(in the rows, 128 means zero)
The rows of R fall into several groups, which share some directions, and each row is roughly a mix of its group's hidden directions.
R, 148 rows:
[[102 130 150 123 182 121 140 131 165 199 119]
 [107 156 181 182 116 105  95 119  96 103 109]
 [ 50 112 153  90 144 139 121 127 169 130 143]
 [158 170  90 167 146 133 138 137  91  86 167]
 [152  99 141  92 133 192 175 141 155 105 126]
 [ 80 134 131 121 113 166 115 118 188 178 146]
 [ 88 102  77  72 121 146 120 169 128 146 118]
 [ 78  80 106  77 120 109  96 132 129 146  98]
 [ 94 142 184 183 175 133 114 131 128 103 115]
 [174  95 164 118  95 180 127 107 129  87 112]
 [161 106 124 177 117 153  91  85 110 121 177]
 [131  73 109  75  87 173 129 154 127 131 136]
 [ 94  81 116  89  91 136  78 119 151 163 132]
 [192 182 135 163 117 106 118  91 127 147 129]
 [103 194  89 138 144  85 150 158 119 151 132]
 [176 113 194 115 110 110 137 121 104  81 124]
 [139  99 184 153 141 136 129 132  98  66  98]
 [131 188 157 161 121  70 111 103 116 128 101]
 [151 101  66 127 108 102  85 147  86 110 141]
 [165 133 178 159 126 151 170  88 150 103 157]
 [ 73 100  85  96 124 142 124 185 114 146 126]
 [175 167 127 147 127 163 143 109 139 112 194]
 [184  78 162 149 103 146 151  88 138 116 114]
 [152  76 123  69 116 172 150  96 130 126 145]
 [ 81  93 157 153 177 136 130 103 154 133 173]
 [205 147 101 131 131 140 149  85 140 131 161]
 [ 63  79 133 109 168 133 109 138 116 167 126]
 [154 166  79  91  78 121 116  97 131 155 108]
 [186 108 115 122 100 138 119 119 134  54 140]
 [133 136 183 145 175  95 146 107 149 147  79]
 [176 149 117 129 103 175 156 113 167 160 165]
 [ 87  88  99  85 116 131 121 169 131 123  75]
 [ 92 119 137  75 128 121 163 193 137 134  99]
 [ 89 140  56 111 102 107 140 161 127 155 148]
 [ 90 105 165 155 167 172  88 135 140 134 165]
 [ 93 164 100 163 152 115 132 174 102 129 179]
 [ 86 115 167 145 129 100 129 138  97  95 192]
 [ 87 122 132 177 161 169 136 174 103 111 156]
 [ 88  62 167 126 136 147 103 135 128 121  82]
 [115 147 102 102 124  55 126 136 136 184 145]
 [182  97  94  89  83 159 139 106 134 130 151]
 [131  90 100  64 128 136 139 108 111 186 141]
 [119 109 137  97 103 148  95  98 179 179 161]
 [106 168  75 129 151 110 153 180 101 147 147]
 [ 89 139 128 138 147 157 165 146 143 161 196]
 [147 121  69 130 112 151 103 169  83 106  93]
 [132  99 173  97 125 154 135  96 157  87  77]
 [ 89  73 160 121 184 154 106 141 150 132 116]
 [160 112 201 143 160 144 150  98 152 123 105]
 [109 143  68  95 115  89 126 130 142 187 119]
 [134 153 109  87 103  88 179 175 100 134 117]
 [134 118 200 178 137 131 114  92 125  94 138]
 [156 120 178 152 128 161 100  76 160 110 156]
 [201 156 115 157 113 139 135  99 124 158 166]
 [111 126  57 107 106 101 114 160  92 144 157]
 [108 152  53 115  86  97 133 131 123 134  94]
 [111  74  85  66 124 134 125 134 111 140 164]
 [ 87 132 159 197 149 133 117 116 171 102 132]
 [181 102 141  88  74 116 147  99 129 108  99]
 [175 152  96 136 113 105 175 116 106  92  84]
 [128 139 152  84  88 115 121 121 131 107  52]
 [192 172 127 146 115 142 168  96 138 100 148]
 [133  80 124 114 141 118  80 166  82  85 117]
 [ 81 119 107 112 178 126 167 178 146 151 148]
 [141 156 189 188 133 126 128 111 144  88 112]
 [151 114 156 151 133  93 101 123 101 102  56]
 [105  75 145  82 117 143 147 186 102 132 118]
 [115 147 180 197 153 124 145 144 132  90 135]
 [114  88 142 102 137 166 144 123 178  81 165]
 [154  90 123  98 110 170 143  94 159 148 181]
 [ 75 139 122 139 154  76 106 166 106 126  86]
 [ 94 175 175 157 142 146 158 125 173 126  99]
 [ 77 149  59 128 127 118 128 139 145 171 104]
 [127  96  48  87 106 131 119 120 119 154 140]
 [105  98  80  86 104  95  91 124 121 168 106]
 [ 57 161 141 104 141 140 164 150 146 163 117]
 [138 127 117  88  81 141 180 178 100 106 130]
 [ 71  74  91  90 122 118 109 156 119 143 115]
 [110 103 108 160 173 148 139 143 131 146 200]
 [120 118 153  78 125 173 147 138 169 102  77]
 [ 88  93 191 146 164 124 115 129 123  87 108]
 [136 140  78  91 116 111 186 171 107 147 114]
 [115 135  70 140 137  74 109 139  85 113  91]
 [134 175  85 161 135  98 141 149  84 127 172]
 [104 177  86 147 155  69 111 119 124 156 115]
 [154  97 129  63 102 148 128  78 153 144 109]
 [ 89  95 161 170 124  67 107 108 125 118 104]
 [105 152  99 184 155  95  98 160  85 128 128]
 [114  70 169 133 145 136  98 122 111  67 122]
 [ 88 170 187 149 155 122 171 135 149 133 144]
 [124 188  90 170 176  97 125 116 131 148 136]
 [170 143  69 141  81 117 171 126 121 143 151]
 [135 165 152 146  96 125 176  89 152 115 180]
 [149 111  87  92  97 104 132 108  77 164 162]
 [ 80 168 184 159 156 118 142 166 138 122 134]
 [197 119 133 108  96 131 141  65 135 134 117]
 [187 100 127 152  83 119 170  86 127 120 128]
 [129 188 151 158 134 136 129 107 171 155 178]
 [125  48 103  95 137 138 104 100 115 143 152]
 [115  85 136 102 165 142  89 172 111 108  82]
 [168 180 131 147  98 111 167 109 143 142 177]
 [153 122 195 166 132 136 133  94 146  78 137]
 [ 97 119  56 116 130 108 103 170 102 158 132]
 [140 162 113 165 161 140 167 184 111 135 167]
 [118  93 187 157 152 151 116 103 154  79 119]
 [111 170  95 105 110 128 167 115 138 197 124]
 [106 102 170 164 137 158 102 128 107  72  93]
 [193 135 146 127 120 175 161  91 143 128 161]
 [107 100 146 148 150 125  80 154 102  81  80]
 [ 76 145 107 115 115  73 127 147 127 152  74]
 [169  80  97 103 115 137  84 121 106 170 102]
 [109  79 151 138 170 135  98 161  81  99 106]
 [161 160 112 142 167 121 123  87 162 176 164]
 [154 137 102 106 107 124 165 105 146 168 195]
 [168 181  85 119 111  89 103 109 109 160 118]
 [122 134  52  98 121 110 131 159  79 136 142]
 [ 66 159 117 133 156 132 139 162 130 126 188]
 [ 79 153 101 139 166  77 124 171 114 144 108]
 [173  77 157 106 161 155 168 117 141 153 106]
 [164 101 189 150 125 146 118 100 127  76 107]
 [194 129  96 120  78 125 135  79 116 115 132]
 [ 78 102  93  75 113 114 110 154 136 139  84]
 [193 137 122 188 124 113 100 129  97 150 114]
 [139  62 131 154 152 142 119 154  69 108 134]
 [133 207 119 171 113 101 111 102 107 137 118]
 [114  79 106 106 106 131  94 106 151 192 148]
 [150 109  85  69  89 156 152 107 149 154 141]
 [102 102  61  94 125 118 116 167  86 142 132]
 [162 151  87  76 108 141 162 108 162 163 139]
 [ 92 193 181 155 132 120 161 142 136 128 113]
 [117  84 193 149 153 148 123  83 145 104 128]
 [146 175 156 163 154 162 147 101 170 138 166]
 [ 64 104  95 124 149 114  98 148  99 172 114]
 [115 160  75 109  96 109 157 123 120 178 166]
 [ 70 164 129 135 151 129 141 174 114 111  77]
 [183 166  69 136  85 122 139 110 140 140 127]
 [187 104 157 131 110 150 149 114 104  67 124]
 [118 186 139 186 148  80 109 110 111 130 122]
 [143 189 185 163 142 104 140 161 117 132 122]
 [100 141 184 168 134  94 114 163  97 102 102]
 [159  96 117 101 135  67 100  92 124 156  93]
 [205 158 141 159 103 124 133 113 141  86 133]
 [135 189 159 160  90  88 105 101 107 135 120]
 [122  92 199 160 153 123 104 104 102 101 117]
 [ 95  92 158 158 164 122 106  75 151 130 165]
 [111 152  87  90 116 126 152 174 126 173 170]
 [ 88 161 160 182 129 112 116 153 121  76 112]
 [152  87 113  88 135 133 145  91 174 157 171]]
In each list below, one row fits none of the groups, and each other row fits one group, some only roughly. Which row is it?
    Q718: [ 92 190 111 136 123 102 163 169 147  99 108]
    Q864: [197 142 130 146 132 123 106  98 105 156  77]
    Q322: [186 159 145 165 124 115 174  83 122 113 121]
    Q72: [189 129 163 162 167 149 168 125 139 102 141]
    Q798: [157 111 194 187 147 142 133 117 122 100 114]
    Q849: [155 153  80 109  87 112 151  95 107 179 140]
    Q902: [148 206 123 127 123 100 124  86 144 152 154]
    Q633: [106  84 178 145 171 137  91 129 115 111  86]
    Q537: [105  56 153 108 140 159 146 143 118  87 106]
    Q564: [108 157  75  73 122 134 159 131 153 168 112]
    Q877: [124 150  51 101 103 107 114 133 128 164 160]
    Q292: [ 90 101 139 141 139 185 154 185 153 114 139]
    Q168: [ 66 118 139 124 171 105 103 164  90  99 122]
    Q516: [180 154 107 145 112 103 144  89  89 130 177]
    Q71: [100  87  88  88 131 140 127 179  98 116  94]
 : Q322
    Q353: [166 100 106 110  82 193 115  99 126 121 141]
    Q899: [135 135 180 198 160 106 102 116 110 120 143]
    Q851: [194 108 125 145 104 139  99  72 126 114 154]
    Q898: [163 147  49 109 122 101 150 114 127 159 123]
    Q10: [108 154  78  71  96 109 129 146 130 161  95]
    Q437: [141 122  66 103 135 103 117  87 131 187 128]
    Q14: [119 164 176 193 154 129 138 141 106  92 118]
    Q66: [159 167 181 188 141 124 121  98 142 125 146]
    Q685: [ 87 132 124 160 163  84  97 153  74 114 141]
    Q941: [ 89 178 101 145 137 108 127 185  94 137 101]
    Q62: [158 183  98 119  96 107 114 100 155 178 133]
    Q889: [152 104  44 109  96 153 130 120 115 119 140]
    Q254: [176 106 102 143 114 113  82 116  77 123  87]
    Q913: [140 166 191 151 137 138 168 114 171 130 155]
 : Q437
    Q926: [ 88 165  59 134 110 105 126 155 116 163 132]
    Q753: [184 168 141 104 106 137 122  74 162 147 112]
    Q987: [ 71 128 120 104 129  94 145 183 113 155  91]
    Q445: [120  77 159  86 101 186 136 135 146 104 111]
    Q393: [122 160  82 108 104 131 175 120 163 161 172]
    Q965: [141 171 161 178 170 123 143 130 103  90 159]
    Q122: [119 111  70 103  96 111  95 170  91 157 122]
    Q872: [112  98  76  67  95 140 100 158 114 129 122]
    Q231: [147 170  94 151  83  71 137 119 140 145  95]
    Q324: [118 179 182 155 134 107 113 110 176 135  97]
    Q429: [102 177  64 115 143 104 136 161 120 156 103]
    Q489: [132 132 151 197 181  99 115 128 114 113 160]
    Q608: [189 125 173 169 134 136 142 109 105  87 107]
 : Q872
    Q310: [150  77 180  99 104 147 130  84 158 112 132]
    Q171: [ 64 133  93 131 155 100 124 166 117 162  94]
    Q87: [138  81 105  90  95 141 157 139 125 101  69]
    Q856: [197 166 109  98 100 115 137 105 137 124  89]
    Q748: [183 163 149 145 151  94 174 105 125 112  97]
    Q704: [ 73 139 195 151 133 164 126 152 149 117 136]
    Q819: [163  69 182 116 124 151 113  87 147 130 120]
    Q496: [123  96 199 147 137 151 150  98 168 104 131]
    Q113: [ 95 110  84  83 116 158 134 161 120 184 128]
    Q715: [124 193 160 155 112 136 171 118 174 114 139]
    Q70: [ 79  65 151 126 153 138  97 161 106 125 104]
    Q278: [ 95 156  61 112 121  87 123 161  95 132 141]
 : Q113
    Q834: [115 108  75 116 148 129  78 154 105 153 178]
    Q692: [ 99 192  88 130 128 123 145 179 107 156 130]
    Q68: [ 73 143  88 143 133 105  96 176  99 136  99]
    Q983: [139  78 161 143 131 122  87 137 121 117  59]
    Q763: [101 115  80  83 146 127 122 192 120 151 148]
    Q287: [119 169  79 111  84 155 151 126 164 162 151]
    Q349: [110 128 205 163 168 141 132 131 159 106 126]
    Q589: [120  88 191 143 161 127 133 148 127  79  98]
    Q36: [115 134  90 158  83 106 106 120  82  82  99]
    Q21: [151  79 181 132 127 158 116 111 143  87  87]
    Q484: [182 110 181 145 147 106 115  92 116  90 107]
    Q994: [193  95  99 100 106 161 115  92 139 110 111]
    Q572: [102  90  90  66  99 139 107 144 125 132  87]
    Q874: [116 110  84  71  78 126 129 163 115 155 147]
 : Q21
    Q823: [ 85  76  83 130 150 121  85 151 107 134 155]
    Q74: [108 110  56  96 124 126 127 142 139 176 161]
    Q664: [ 98 102  66 106 155  84 113 164 119 147 114]
    Q333: [113 153  70 128  91 122 155 113 150 158 180]
    Q291: [150 138  62 118  90 120 140 122 141 138 189]
    Q510: [ 82 176 107 138 139  73 141 149 153 165 130]
    Q268: [152 148  95 119 134 120  99 102 152 174 193]
    Q676: [159 129 206 143 147 149 144 108 162 101 123]
    Q147: [ 81 120  65  93  94 123 111 154 126 162 129]
    Q958: [142 153  67 101 102 153 133  92 145 169 156]
    Q493: [128 114 188 152 128 146 177 114 151  75 124]
    Q376: [191 144 141 168 134  97 102 104  82 120 110]
    Q862: [ 99  67 123  85 102 122 111 115 150 144  80]
    Q789: [ 96 164  81 129 144  88 142 142 134 175  89]
 : Q510
    Q418: [107 116 133 134 161  79 140 143 105 127  53]
    Q57: [135  93 183 144 159 158  93  86 162 140 137]
    Q769: [140 173 116 140 157 125 133 188  94  93  90]
    Q354: [147 153  63 138  93 117 145  99 140 168 163]
    Q183: [159 187 133 128 114 122 174 112 150 180 147]
    Q657: [144 166 190 157 156 149 145 131 142  81 107]
    Q830: [129 145 186 182 151 124 130 148 106  80 109]
    Q954: [103  91 127 152 121  92 132 159  92  92  71]
    Q569: [ 96 156  92 144 138 111  96 147 124 178 183]
    Q319: [150 120  94  70 100 181 153 130 144 121  96]
    Q602: [146 153 155 178 168 114  97 154  83 104 109]
    Q463: [120 161 113 115 109 152 144  93 183 136 188]
    Q167: [161 113 198 140 148 120 104 122  90 105  93]
 : Q463
    Q859: [148 196 172 168 143 111 129 102 140 142 104]
    Q31: [124 148 143 204 177 128 128 148  98 102 131]
    Q740: [ 94 125 151 145 179 157 114 145 117 129 196]
    Q243: [127  86  83  72 104 179 133 130 144 143 135]
    Q238: [145 106 131  71 122 161 171  95 164 137 164]
    Q75: [120 192 158 191 135  91 122 128 143 122 127]
    Q916: [154 174 185 159 144 129 177 127 143 126 156]
    Q649: [106 156  77 106 113 129 162 141 157 169 175]
    Q317: [132  77  77 101 129  97 111 109 124 158  81]
    Q340: [175 121 192 129  97 133 131  77 147 115 141]
    Q552: [ 93 121 189 146 170 148 119 146 148 100  88]
 : Q859
    Q251: [104 126 165 175 173  85 139 171 117 124 152]
    Q378: [158  91 178 158 115 130  89 102 113  81 110]
    Q818: [110  82 126  88 130 124 196 148 137 150  96]
    Q377: [ 76  79 163 140 135 115 109 155 138 106  80]
    Q599: [189 128 132 118  83 150 153 110 155 123  77]
    Q320: [132 145 195 151 127 165 114 120 144 104 181]
    Q212: [ 96 151  78  80  92 141 149 139 131 138  80]
    Q673: [180 116 185 155  95 124 105  90 113 105 129]
    Q241: [167 129 146 160 149 111 118 165 100  79  79]
    Q104: [167 169 132 156 134 109 140  84 144 159 182]
 : Q818
    Q735: [137 144  82  86 108 155 127 119 147 175 180]
    Q609: [ 87 105 112 114 101 137 110 185  82  94 146]
    Q526: [159 148 193 167 135 171 132 122 140  90 136]
    Q137: [128 197  75 114 112  86 134 145 115 129 108]
    Q912: [ 92 148 126 125 154 128 187 147 158 171  87]
    Q639: [111 169 179 188 152  94 105 127 135 116 119]
    Q587: [ 68  93 105 135 146 115 126 181  89 109 136]
    Q636: [167 151 182 172 148 123 125  92 127  85 144]
    Q595: [105 176  89 170 132  77 127 162 103 133 139]
    Q148: [109 169 153 173 174 108 114 143  96 101 164]
    Q425: [141 102  93  95  93 183 125 129 145 144 180]
    Q144: [ 53  88 112 135 145 126  97 162 117 109 144]
 : Q526
    Q709: [ 97  89  96  76 120 177 133 149 138 113  93]
    Q875: [125 124 180 163 167 168 155 125 138  77 120]
    Q502: [102 167 102 115 108 175 157 183 106 124 102]
    Q930: [141 153 171 193 122 117  92  97 123  92 122]
    Q198: [143  93 178 180 148 130 106  96 144  90 150]
    Q881: [171 111 180 150 183 139 155 133 106  97 130]
    Q195: [148 177  61 113  88 112 147 138 119 153 120]
    Q125: [ 46  93 131 114 158 117 129 157 139 149 138]
    Q933: [115 107 206 148 137 124 120 121 125  96  80]
    Q492: [ 80  59 123 144 151 129 104 165  99 123 128]
    Q266: [177 107 169 128 144 167 162  94 161  97 127]
    Q598: [147 107  61 117 103 117 125  89 118 177 152]
    Q16: [118  43 160 120 141 160 137 134 114 101 123]
    Q179: [109 159 160 142 149  63 139 144 110 124  76]
    Q944: [136  77 172 176 137 126  98 121 111 104 172]
 : Q930
    Q896: [196 174 147 148 140 122 163  89 134 138 134]
    Q867: [179  66 143 116 117 127  96  96 107  94 115]
    Q807: [138 167  67 109 121  79 163 144 115 156 122]
    Q2: [113 156 193 174 160 131 132 115 150 154  96]
    Q193: [108 161  65 101 124  94 153 145 133 174 110]
    Q364: [184 181  88 121 103 130 155 104 128 142 158]
    Q295: [112 105 190 160 131 164 133 113 145  86  89]
    Q522: [ 52 128 159 139 167 117 108 132 134 127 171]
    Q631: [158 136  69 112  96  74 132  99 120 134  95]
    Q96: [138 111  56  74 102 130 136 137 125 143 161]
    Q873: [128 111 206 134 151 150 132 108 138  79 111]
    Q145: [164 191  98 164 115 101 147 120 117 142 168]
 : Q896
    Q45: [ 56 150 155 144 160 114 102 168 140 119 114]
    Q160: [122 105 190 168 187 124 114 118 138 102 117]
    Q816: [132 185 167 186 148 111 139 142 104 100 112]
    Q50: [ 91 139 155 182 174  79 117 148 111 128 143]
    Q835: [ 94  88 145  77 108 171 134 147 133 102  88]
    Q143: [190 125  86 159 106 132 106  81 144 133 103]
    Q178: [148  97 160 109 139 178 138  86 145 137 183]
    Q626: [136 112 148 148 103 100 107 111  73  65 148]
    Q911: [128 160  64 142 147  99 105 149  90 134 170]
    Q161: [121  74 182 127 120 127 122 135 107  86  79]
    Q420: [132 115  94 117 146 118 115 178  69  98  86]
 : Q160
    Q197: [151 114 105  74 123 165 163  96 160 169 138]
    Q343: [155 188 173 184 122 137 142 117 111 110 137]
    Q514: [ 97 171 176 179 138  98 128 131 139 126  86]
    Q901: [178 116 192 163 143 117 136  97 134  96 144]
    Q845: [168 144 186 165 153 173 127 109 148 127 155]
    Q812: [ 81 135  63 100 105 128 129 149 141 176 131]
    Q829: [149 113  74  64 123 160 141 126 154 160 128]
    Q259: [ 78 146  78  89 110 117 114 157 118 147  84]
    Q675: [101 155  60 114 138 110 136 133 137 181 160]
    Q298: [196 162 135 110 108 117 160  92 157 148 146]
    Q554: [ 76  81 118  90 150 154 133 161 132 108  89]
    Q23: [ 87 154 178 177 167 118  93 138 147 122 132]
    Q165: [146 160 162 173 167 161 137 124 124  99 179]
    Q399: [ 67 150 126 171 109 104 157 151 159 136 164]
    Q667: [ 99 162 126 160 181 102 100 160 102 135 168]
 : Q514
    Q734: [ 76 139 195 159 160 112 124 152 106 124 116]
    Q407: [109 175  87 107 129  91 136 155 127 171 173]
    Q890: [ 73  86  96  94 142 132 112 172 124 115 160]
    Q843: [120 125 206 133 162 137 115 137 117 105  79]
    Q629: [107 193 116 180 117  81 110 121 123 137 147]
    Q797: [152 125 151 107 131 180 157  89 157 126 184]
    Q18: [129  83 184 168 149 109 105 106 128 120 173]
    Q863: [138 124 213 132 140 140 139 113 125  80 107]
    Q309: [113 152 142 131 168  90 165 184  86 119 113]
    Q504: [130 120  66  81  80 112 115 119 139 166 138]
 : Q629
    Q450: [103  59 151  89 113 124 117  99 141 113  88]
    Q29: [142 109  61  99  83 136 103 137 110 158 156]
    Q932: [121 126 204 166 172 121 108 136 112 114 104]
    Q139: [ 88 123  50 133 114 104  98 154 110 138 143]
    Q548: [159 167  56 118 110 116 137 145  92 144 150]
    Q714: [198 164 107 121 111 119 169  87 144 133 128]
    Q813: [ 77 128 166 178 136 129  92 163 123  97 151]
    Q650: [ 99 123  72  77 109 129 122 126 135 171 170]
    Q627: [165 133 126 164 126 137 192 122 110  87 170]
    Q517: [133 154 195 160 168 144 133 104 135 107 166]
    Q730: [119  82 134  80 120 188 138 123 166 146 149]
 : Q813
